Each row has a name. Each question is about the rows just above it. Places in a row count from 0.

Columns, left to right: P U Q B K C
[116 102 111 155 130  80] = sive
[102 110 144 141 130  80] = Zab
[116 102 111 155 126  80] = ligi
[116 102 111 155 126 112] = veb
[116  84 101 155 130 110] = pepeb
[111 116 102 169 130  78] = togeb
[119 113 144 155 130  80] = Ton
Which value is in both veb and Ton? => [155]
Changed Ton: [119 113 144 155 130  79]. Place and old value: => 5, [80]
Whose row is [116 102 111 155 126  80]? => ligi

Columns, left to right: A E V W Z G H R M
[179 108 157 106 143  70 178  79 114] -> zepaf
[ 96 174 174 110 154 147  98 127  76] -> ponub
[169 133  71  99 105 188 105 143 110] -> togeb
[106 188 174 110  85 168 129  88 158] -> veb
What is the next entry after [105 188]? => [105]
[154 105  85] is in which column, read top down? => Z
Which column holds [157 174] top down? => V
One entry of zepaf was changed: [179 108 157 105 143  70 178  79 114]. Where, and from what? => 3, [106]
Changed ponub: [ 96 174 174 110 154 147  98 128  76]. Place and old value: => 7, [127]

Columns, left to right: S N L Y X J
[162 172 186 117  98 134]  zepaf
[150  87 143  85  88 187]  veb
[159 101 156  90  83 181]  ligi
Which column holds this, read top down? [162 150] => S
Changed veb: [151  87 143  85  88 187]. Place and old value: => 0, [150]

Columns, left to right: letid sug vebo neri mut bito
[158 139 149 114 110 180] = fir
[133 160 150 114 149 138] = sive
[166 150 160 114 183 139] = Zab
[133 160 150 114 149 138] is in which row? => sive
Give the next entry after [160 150 114 149]. => [138]
Whose row is [166 150 160 114 183 139]? => Zab
Where does [166 150 159 114 183 139] differ from Zab, and what was there? => 2, [160]
[158 139 149 114 110 180] is in which row? => fir

Columns, left to right: fibef Kozu Vesa sovo Ret
[109 155 110 159 125] -> pepeb
[158  76 108 133 163] -> Ton
[124 132 106 123 124] -> Neba
[179  70 110 116 153] -> zepaf
[131 123 132  79 111] -> veb
[131 114 131  94 119] -> gab
[ 87 187 129 137 109] -> ligi
[127 132 140 145 126] -> ponub
[131 172 110 159 125] -> sive
[142  95 146  72 122] -> togeb
[130 106 131  94 119] -> Zab
Give the next entry after [132 106]. => [123]
Which column holds this, read top down? [159  72] => sovo
One entry of togeb was changed: [142  95 146  73 122]. Where, and from what? => 3, [72]
Which column holds this, read top down? [111 119 109 126] => Ret
Which value is in both gab and sive? => [131]
Which value is in both pepeb and zepaf? => [110]

Columns, left to right: Fimo laloz kaz lakiv Pilo
[ 94  76  99 108 196] = ligi
[195  76 139 138 137] = veb
[ 98  78 195 137 138] = zepaf
One entry of ligi was changed: [ 93  76  99 108 196]. Where, and from what? => 0, [94]
Shared by veb and ligi: => [76]
The one value in ligi and veb: => [76]
One entry of zepaf was changed: [ 97  78 195 137 138]. Where, and from what? => 0, [98]
One entry of veb was changed: [195  75 139 138 137]. Where, and from what? => 1, [76]
Changed veb: [196  76 139 138 137]. Place and old value: => 0, [195]

Columns, left to right: pid lor kigu rutu Dez lifo melek
[156 156 116 152  82 166 129] -> togeb
[ 74 103 176 129 149 133 107] -> veb
[107 153 146  91 153 178 118] -> pepeb
[ 98 137 178  83 163 143  78] -> zepaf
[ 74 103 153 129 149 133 107] -> sive
[154  82 159  75 100 102 181] -> Neba
[116  98 185 101 116  83 172] -> ponub
[105  95  81  92 114 179 130] -> Zab
Where does [ 74 102 176 129 149 133 107] differ from veb, and what was there? => 1, [103]
What is the next entry after [153 129 149 133]? => [107]
Which column holds [102  83] top down? => lifo

Columns, left to right: Fimob kolit gitu fogeg vifir Rimu
[ 89 154 162 170 122 142] : Ton
[154 170  89 162 122 109] : fir
[133 141  87  94 146 181] : sive
Which column holds [122 122] top down? => vifir
What is the next entry after [170 122]? => [142]
What is the next entry after [ 89 154 162 170]? => [122]
Whose row is [ 89 154 162 170 122 142]? => Ton
Changed sive: [133 141  87  93 146 181]. Place and old value: => 3, [94]

Columns, left to right: zagu Fazin Zer pume gare
[147 129 127 134 118]  zepaf
[ 94 118 158 119  81]  Neba
[ 94 118 158 129 126]  ligi
[111 189 107 153 145]  gab
Whose row is [147 129 127 134 118]? => zepaf
[118  81 126] is in which column, read top down? => gare
Which column holds this, read top down? [ 94 111] => zagu

Columns, left to right: vosas luk Tono Tekik Tudab Vuf sima defu doga
[130 136 109 103 171 149 134 126  95]  fir
[119  78 132 119 100 114 131 108 153]  ponub
[127 118 142 148 102 115 120 129 151]  Ton
[127 146 122 135 133 123 125 127 123]  zepaf
[132  94 100 141 158 121  92 117 157]  ligi
[116 109 114 101 125 119 136 108 156]  Zab
[105 151 130 101 121 113 140 114 142]  togeb
[119  78 132 127 100 114 131 108 153]  Neba
The next entry after [103 171]: => [149]
One entry of zepaf was changed: [128 146 122 135 133 123 125 127 123]. Where, and from what? => 0, [127]

Columns, left to right: zemu sobo Numo kul guso vep fofir Zese biv ruves
[110 125 152 135 138  89 155 143 114 142]  Ton
[156 119 173 143 189 117 141 143  95 148]  gab
[ 68 131 140 100 153 119 124 139 132  89]  Neba
[108 136 125 100 152 179  91  87 149 110]  togeb
[133 148 150 143 159  84 166 146 140 159]  sive
[ 68 131 140 100 153 119 142 139 141  75]  veb
[ 77 107  71 107  88 144  84 108 122 110]  ligi
Which column holds [156  68 108 133  68  77] top down? => zemu
Shared by sive and Ton: => [143]
Changed Ton: [110 124 152 135 138  89 155 143 114 142]. Place and old value: => 1, [125]
[159 153] is in which column, read top down? => guso
One entry of veb was changed: [ 68 131 140 100 153 119 142 140 141  75]. Where, and from what? => 7, [139]
Shared by veb and Ton: => [142]

Columns, left to right: leko sopoz dadun vureg fenaz lomev baki Kuvaz mafe
[146 132  93 141 140  84  85  85 151]  ponub
[129 148  91  90 124 141  95  88 148]  pepeb
[148  84  90 124 142  91  95  88 148]  zepaf
One entry of ponub was changed: [146 132  93 141 140  84  85  86 151]. Where, and from what? => 7, [85]
Which column holds [140 124] top down? => fenaz
What is the next entry after [ 93 141 140  84  85  85]? => [151]
The next entry after [148  84  90 124 142  91]: => [95]
Which value is in both zepaf and ponub? => [84]
Which value is in both ponub and zepaf? => [84]

Columns, left to right: mavo Dupu Kep Boz geno fone dak gebuk davu sisev
[ 92 118  94 169 146 172 108 152 118 151] -> zepaf
[ 86 118  94 169 146 172 126  95 118 160] -> veb
[ 94 118  94 169 146 172 126 115 118 160] -> gab
Where does [ 87 118  94 169 146 172 126  95 118 160] differ from veb, and what was there? => 0, [86]
The row with [ 86 118  94 169 146 172 126  95 118 160] is => veb

Columns, left to right: luki vun gota Naro
[141 130 110  94] -> ponub
[ 59 132 123 142] -> Zab
[146 123 190  80] -> sive
[ 96 138 115 141] -> Ton
[122  87 166 177] -> ligi
[142 161  77  86] -> gab
[148 148 171 104] -> zepaf
What is the next entry after [132 123]? => [142]
Shared by sive and Zab: => [123]
Changed Zab: [ 59 133 123 142]. Place and old value: => 1, [132]

Columns, left to right: bina pebuk zov tamak bip vabi
[114 121  77 134 146 113] -> Zab
[148 118 127 136 125 120] -> ligi
[110 117 104 120  96 122] -> sive
[125 135 181 118 120 154] -> togeb
[147 104 104 125 163 129] -> pepeb
[120 122] is in which column, read top down? => vabi
Which value is in both pepeb and ligi? => [125]

Columns, left to right: leg Pevat Gope zanun veze betil mek zipov dalan zamu
[166 100 163  89 195  89  76 121 152  81] = togeb
[ 80 196  75 157 141  90 175 150 158 171] = ponub
[177  99 145 154  95 175 148 140 117  86] = sive
[ 81 170 176  77 195 153 101 150 172  90] = gab
Whose row is [ 80 196  75 157 141  90 175 150 158 171]? => ponub
Where does [166 100 163  89 195  89  76 121 153  81] differ from togeb, and what was there? => 8, [152]
Shared by ponub and sive: => [175]
One entry of togeb was changed: [166 101 163  89 195  89  76 121 152  81]. Where, and from what? => 1, [100]

Columns, left to right: Rufen duvod Duzis leruf diti zoz Mobu Kupuz feduv zos
[112 112 100 173 115 125  83 113 104 157]  Ton
[140 132 108 177  91 121 163 127 107 146]  sive
[104 180 138 122 154 151 127 154 156 141]  ligi
[104 180 138 122 154 173  99 109  85 126]  gab
[112  93 100 173 115 125 168 151 104 157]  pepeb
[132 140 108 125 155 137 153 160 147 125]  zepaf
[138  82 116  94 156 108 129 165 167 180]  Neba
[ 83 149  90 144 124 135 153 113 116 190]  veb
[137 125 129 141 171 161 135 169  99  99]  Zab
Whose row is [137 125 129 141 171 161 135 169  99  99]? => Zab
The next entry after [171 161]: => [135]
Give the next entry after [132 140 108]. => [125]
The one value in pepeb and Zab: => [125]
Which column holds [127  99 168 153 129 153 135] top down? => Mobu

Columns, left to right: viro luvi tebo Lituk
[128 122 119 135] = pepeb
[135 139 126 120] = ponub
[138 128 128 128] = Neba
[121 140 128 139] = zepaf
[128 128 129 129] = togeb
[129 156 128 119] = ligi
[135 125 139 120] = veb
[129 156 128 138] = Zab
[116 145 126 144] = fir
[141 118 133 141] = gab
[128 181 126 110] = Ton
One entry of gab was changed: [141 119 133 141]. Where, and from what? => 1, [118]
Which value is in both zepaf and ponub? => [139]
What is the next entry after [128 122]? => [119]
What is the next entry after [181 126]? => [110]
Where does [121 139 128 139] differ from zepaf, and what was there? => 1, [140]
One entry of gab was changed: [141 118 132 141]. Where, and from what? => 2, [133]
Changed Zab: [130 156 128 138]. Place and old value: => 0, [129]

Columns, left to right: namo lig Gib vilo Pev Bido ref misub vuzaf
[115  96 178 138 125 114 128 120 140] : Zab
[113 147 137  78 194 143 172 101 154] : ligi
[135 166 107 137 136 121 148  96 159] : zepaf
[127 126 130 128 128 127 128 129 129] : togeb
[115  96 178 138 125 114 128 157 144] : sive
[127 178 130 128 128 127 128 129 129] : fir
Changed togeb: [127 126 129 128 128 127 128 129 129]. Place and old value: => 2, [130]
Which column holds [172 148 128 128 128] top down? => ref
Where does [127 126 130 128 128 127 128 129 128] differ from togeb, and what was there? => 8, [129]

Columns, left to right: nin gid muv guga tavor kigas nifu
[167 191 115 174 132 144 139] = gab
[183 160 116 193 142 122 154] = Ton
[198 131 137 116 131  83 102] = ponub
[103 102 131 124 130 128 127] = togeb
Which column holds this, read top down? [167 183] => nin
Changed Ton: [182 160 116 193 142 122 154]. Place and old value: => 0, [183]
Whose row is [183 160 116 193 142 122 154]? => Ton
Shared by Ton and ponub: => [116]
The next entry after [116 131  83]: => [102]

Columns, left to right: sopo Teb busa rilur
[163  58 127 199] -> ligi
[132 131 199 159] -> togeb
[ 98 171  99 198] -> Zab
[ 98 162 163 159] -> ponub
The one value in togeb and ligi: => [199]
Shared by ponub and ligi: => [163]
Whose row is [132 131 199 159]? => togeb
The one value in ligi and togeb: => [199]

Columns, left to right: leba Pado Dova poril
[134 106 117 168] = zepaf
[ 82 133 145 180] = veb
[128 128 107 128] = Ton
[ 72 134 106 186] = fir
One entry of fir was changed: [ 72 135 106 186]. Where, and from what? => 1, [134]
Whose row is [128 128 107 128]? => Ton
[145 107 106] is in which column, read top down? => Dova
The next entry after [ 72 134]: => [106]
Which column holds this, read top down? [180 128] => poril

Columns, left to right: nav vefu bal belel
[183 176 117 147] -> pepeb
[183 105 117 147] -> fir
[183 176 136 147] -> ligi
Changed pepeb: [183 176 118 147]. Place and old value: => 2, [117]
Changed ligi: [183 175 136 147]. Place and old value: => 1, [176]
Which column holds [176 105] top down? => vefu
Where does [183 176 137 147] differ from ligi, and what was there? => 2, [136]
[183 105 117 147] is in which row? => fir

Columns, left to right: voned sapes zimi nerag nok paz ger tid
[140 134 102 112 139 107 130 112] = zepaf
[132 147  75 127 147 140 112 115] = Zab
[101 120 102 118 148 130  97 128] = pepeb
Which column holds this, read top down? [107 140] => paz
Where does [140 134 102 112 139 108 130 112] differ from zepaf, and what was there? => 5, [107]
Where do [101 120 102 118 148 130  97 128] appear? => pepeb
Whose row is [132 147  75 127 147 140 112 115]? => Zab
Whose row is [140 134 102 112 139 107 130 112]? => zepaf
One entry of pepeb was changed: [101 120 102 118 148 131  97 128]. Where, and from what? => 5, [130]

Columns, left to right: Miduz Fovig seka deru
[130 166 102 128] = ligi
[130 166 158 128] = zepaf
[166 164 167 128] = ponub
[130 144 112 128] = veb
The next entry after [144 112]: => [128]
Whose row is [130 166 102 128]? => ligi
Which column holds [158 167] top down? => seka
Shared by veb and ponub: => [128]

Columns, left to right: vapid zelo Nik mur
[153 158 155  91] = ligi
[104 141 151 151] = Neba
[119 112 121 155] = Zab
[120 137 111 153] = sive
[128 117 121  93] = togeb
[133 150 150 160] = pepeb
[135 167 101 161] = fir
[128 145 154  70] = gab
[134 148  91 126] = Ton
[124 158 137 131] = veb
Which column holds this, read top down? [133 135] => vapid
The one value in Zab and ligi: => [155]

